Some points:
[-0.4  1.2 -0.2 -0.7  0.3 -0.3 -0.3  0.9  0.6  0.2  1.2  0.1 -0.3  0.4  0. ]
[ 0.   0.9 -0.2 -0.4  0.2 -0.5  0.4 -0.8 -0.9  1.4 -1.6 -0.1 -0.2 -0.4 -1.3]
[-0.4  0.6 -0.6 -0.6  0.6  0.   0.2  0.8 -0.1  0.1  0.6  0.6  0.   0.6  0.1]
[-0.3 -0.7  0.1  0.2  0.1 -0.2  0.  -1.1  0.8 -1.2  1.   0.9  0.4  0.2  0.7]
[-0.2  0.2  0.  -0.2  0.   0.8  1.  -0.8  0.4  0.7 -0.2 -0.5  0.1  0.3 -0.3]
[ 0.  -0.7  0.3  0.1  0.5  0.7  0.1  0.2 -0.2  1.7 -0.5 -0.2 -0.4  0.  -0.2]
[-2.4  3.3 -2.1 -1.1 -0.9 -1.1 -2.1  2.6 -1.1  2.2 -1.2 -0.8 -0.9 -0.7 -0.6]
[-0.4  0.5 -0.4 -0.5 -0.3 -0.1 -0.6  0.5  0.8 -4.1  1.3  0.4  0.5  1.3  2. ]
[ 0.2 -0.7  0.6 -0.6  0.6  1.3  1.2 -1.8 -0.8  1.5 -1.3  0.6 -0.2 -1.2 -0.8]
[-0.4  0.7 -0.4 -0.3  0.  -0.4 -0.1 -0.3 -1.1  2.3 -1.4 -0.6 -0.6 -1.1 -1.2]
[ 1.1 -4.4  1.1  0.3  1.1  0.7  0.5 -0.3 -0.2 -0.2  0.   0.5  0.3  0.   0.5]
[ 2.7  1.1  3.3  3.1 -1.7  1.7  2.1  0.7  0.  -2.1  3.4  2.2  0.3  0.9  2. ]
[-1.5  2.9 -1.  -1.2 -0.4 -1.3 -0.8  2.3  0.7 -0.6  0.5  0.8  0.3  0.7  0.8]
[ 0.8 -1.8  1.1  0.7  1.   1.1  1.  -3.3  0.   0.9  0.2 -0.4 -0.6  0.   0.2]
[ 0.6 -3.5  2.7  0.9  0.2  1.   2.7 -3.7 -0.6  0.4 -0.6  0.   0.  -0.4 -0.3]
[-1.9  4.1 -2.9 -1.3 -0.5 -0.9 -1.2  1.3 -0.2  0.1  0.1  0.   0.   0.3  0.4]
[-1.   2.7 -1.4 -1.  -0.2 -0.6 -1.6  1.4 -0.4  0.2 -0.2 -0.3  0.  -0.2 -0.4]
[ 1.3 -3.7  0.   0.5  1.   0.1  0.5  2.5  0.6 -1.5  0.5  0.5  0.2  0.4  0.4]
[-0.8  2.5 -1.3 -0.6 -1.  -0.5 -1.1  1.3 -0.6  0.2 -0.1  0.2  0.1 -0.5 -0.4]
[-0.1 -0.7  0.2 -0.3  0.2  0.  -0.2  1.2 -0.8  1.8 -0.7 -0.3 -0.3  0.1 -0.6]
[ 0.6 -0.5  0.2  0.4 -0.2  0.3  1.1 -1.1 -0.3  0.5 -0.2  0.4  0.3  0.6  0.2]
[ 0.4 -0.1 -0.5 -0.1  0.3  0.  -0.2  0.9  1.1 -1.4  0.4  0.5  0.9  0.8  0.3]
[ 2.  -0.6 -0.6  2.6  3.2 -4.1 -0.9 -5.7  1.7 -0.3  0.5 -3.7  1.6 -0.1 -1.1]
[-1.   0.5 -0.2 -0.4 -0.4  0.  -1.2  0.2  1.  -4.5  1.6  1.   0.2  1.2  1.8]
[-0.2 -0.1 -0.5 -0.5  0.2 -0.1  0.3  1.2 -0.2  1.5 -0.4 -0.3  0.1  0.  -0.5]
[ 0.4 -0.5 -0.7  0.6  0.2  0.7 -0.2  0.6  0.8 -0.8  0.5  0.7  0.4  0.7  0.1]
[-0.5  2.1 -0.9 -0.5 -0.6  0.   0.3  1.6 -0.2 -0.1  0.2  0.1 -0.6  0.2  0.2]
[ 0.3 -1.   0.5 -0.1  0.  -0.1  0.5  0.2 -0.3  2.1 -0.9  0.  -0.5  0.1  0.1]
[ 1.2 -4.5  1.6  0.9  0.9  0.9  1.5 -5.6  0.2  0.   0.8  0.   0.7  0.3  0.8]
[-1.3  2.7 -2.  -0.9 -0.5 -0.7 -0.2  2.7  0.2  0.6 -0.6 -0.3 -0.4 -0.1 -0.1]
[ 0.4  0.1  0.  -0.4  0.4 -0.2 -0.8  0.3 -1.   1.7 -1.  -0.8 -0.9 -0.4  0.2]
[ 0.3 -1.6  0.9  0.1  0.4  0.6  1.2 -1.8  0.8 -0.9  1.3 -0.3  0.6  0.4 -0.1]
[ 0.5 -0.6  3.7  2.4 -4.  -0.2 -2.7  0.  -0.7 -4.6 -1.1 -1.4  0.5 -3.8 -3. ]
[-1.1  1.2 -0.7 -1.1 -0.3 -0.3 -0.2  2.   0.1  0.8 -0.7  0.3 -0.3  0.4 -0.1]
[ 0.4 -0.2 -0.7  0.   0.1  0.9  0.   1.9  0.8 -0.7  0.4  0.2 -0.8  0.   0.5]
[ 1.8 -3.4  2.4  0.8  0.6  1.4  1.  -3.1 -0.7  1.8 -1.2 -0.2 -0.4 -0.5 -0.3]
[-1.1  1.8 -1.4 -1.1 -1.  -0.5 -1.1  2.2  0.   0.1 -0.5  0.2 -0.2 -0.6  0. ]
These points spread out most along one direction. How far along it is each point below, from 0 to 99? The average is 50, and the first point in the table lies past the average.
[ 1.3 -3.7  0.   0.5  1.   0.1  0.5  2.5  0.6 -1.5  0.5  0.5  0.2  0.4  0.4] -> 42
[-0.4  0.7 -0.4 -0.3  0.  -0.4 -0.1 -0.3 -1.1  2.3 -1.4 -0.6 -0.6 -1.1 -1.2] -> 54
[ 0.5 -0.6  3.7  2.4 -4.  -0.2 -2.7  0.  -0.7 -4.6 -1.1 -1.4  0.5 -3.8 -3. ] -> 43
[-1.1  1.8 -1.4 -1.1 -1.  -0.5 -1.1  2.2  0.   0.1 -0.5  0.2 -0.2 -0.6  0. ] -> 69
[-0.5  2.1 -0.9 -0.5 -0.6  0.   0.3  1.6 -0.2 -0.1  0.2  0.1 -0.6  0.2  0.2] -> 64
[ 2.  -0.6 -0.6  2.6  3.2 -4.1 -0.9 -5.7  1.7 -0.3  0.5 -3.7  1.6 -0.1 -1.1] -> 27
[-0.1 -0.7  0.2 -0.3  0.2  0.  -0.2  1.2 -0.8  1.8 -0.7 -0.3 -0.3  0.1 -0.6] -> 52
[ 0.4 -0.5 -0.7  0.6  0.2  0.7 -0.2  0.6  0.8 -0.8  0.5  0.7  0.4  0.7  0.1] -> 50
[ 0.3 -1.   0.5 -0.1  0.  -0.1  0.5  0.2 -0.3  2.1 -0.9  0.  -0.5  0.1  0.1] -> 47
[ 1.1 -4.4  1.1  0.3  1.1  0.7  0.5 -0.3 -0.2 -0.2  0.   0.5  0.3  0.   0.5] -> 31
[-0.4  1.2 -0.2 -0.7  0.3 -0.3 -0.3  0.9  0.6  0.2  1.2  0.1 -0.3  0.4  0. ] -> 58
[ 0.4 -0.2 -0.7  0.   0.1  0.9  0.   1.9  0.8 -0.7  0.4  0.2 -0.8  0.   0.5] -> 55
[-0.2  0.2  0.  -0.2  0.   0.8  1.  -0.8  0.4  0.7 -0.2 -0.5  0.1  0.3 -0.3] -> 47
[ 0.3 -1.6  0.9  0.1  0.4  0.6  1.2 -1.8  0.8 -0.9  1.3 -0.3  0.6  0.4 -0.1] -> 35
[-0.3 -0.7  0.1  0.2  0.1 -0.2  0.  -1.1  0.8 -1.2  1.   0.9  0.4  0.2  0.7] -> 45
[-0.4  0.6 -0.6 -0.6  0.6  0.   0.2  0.8 -0.1  0.1  0.6  0.6  0.   0.6  0.1] -> 56
[ 0.4 -0.1 -0.5 -0.1  0.3  0.  -0.2  0.9  1.1 -1.4  0.4  0.5  0.9  0.8  0.3] -> 52
[-1.5  2.9 -1.  -1.2 -0.4 -1.3 -0.8  2.3  0.7 -0.6  0.5  0.8  0.3  0.7  0.8] -> 72
[-1.9  4.1 -2.9 -1.3 -0.5 -0.9 -1.2  1.3 -0.2  0.1  0.1  0.   0.   0.3  0.4] -> 77
[-2.4  3.3 -2.1 -1.1 -0.9 -1.1 -2.1  2.6 -1.1  2.2 -1.2 -0.8 -0.9 -0.7 -0.6] -> 80
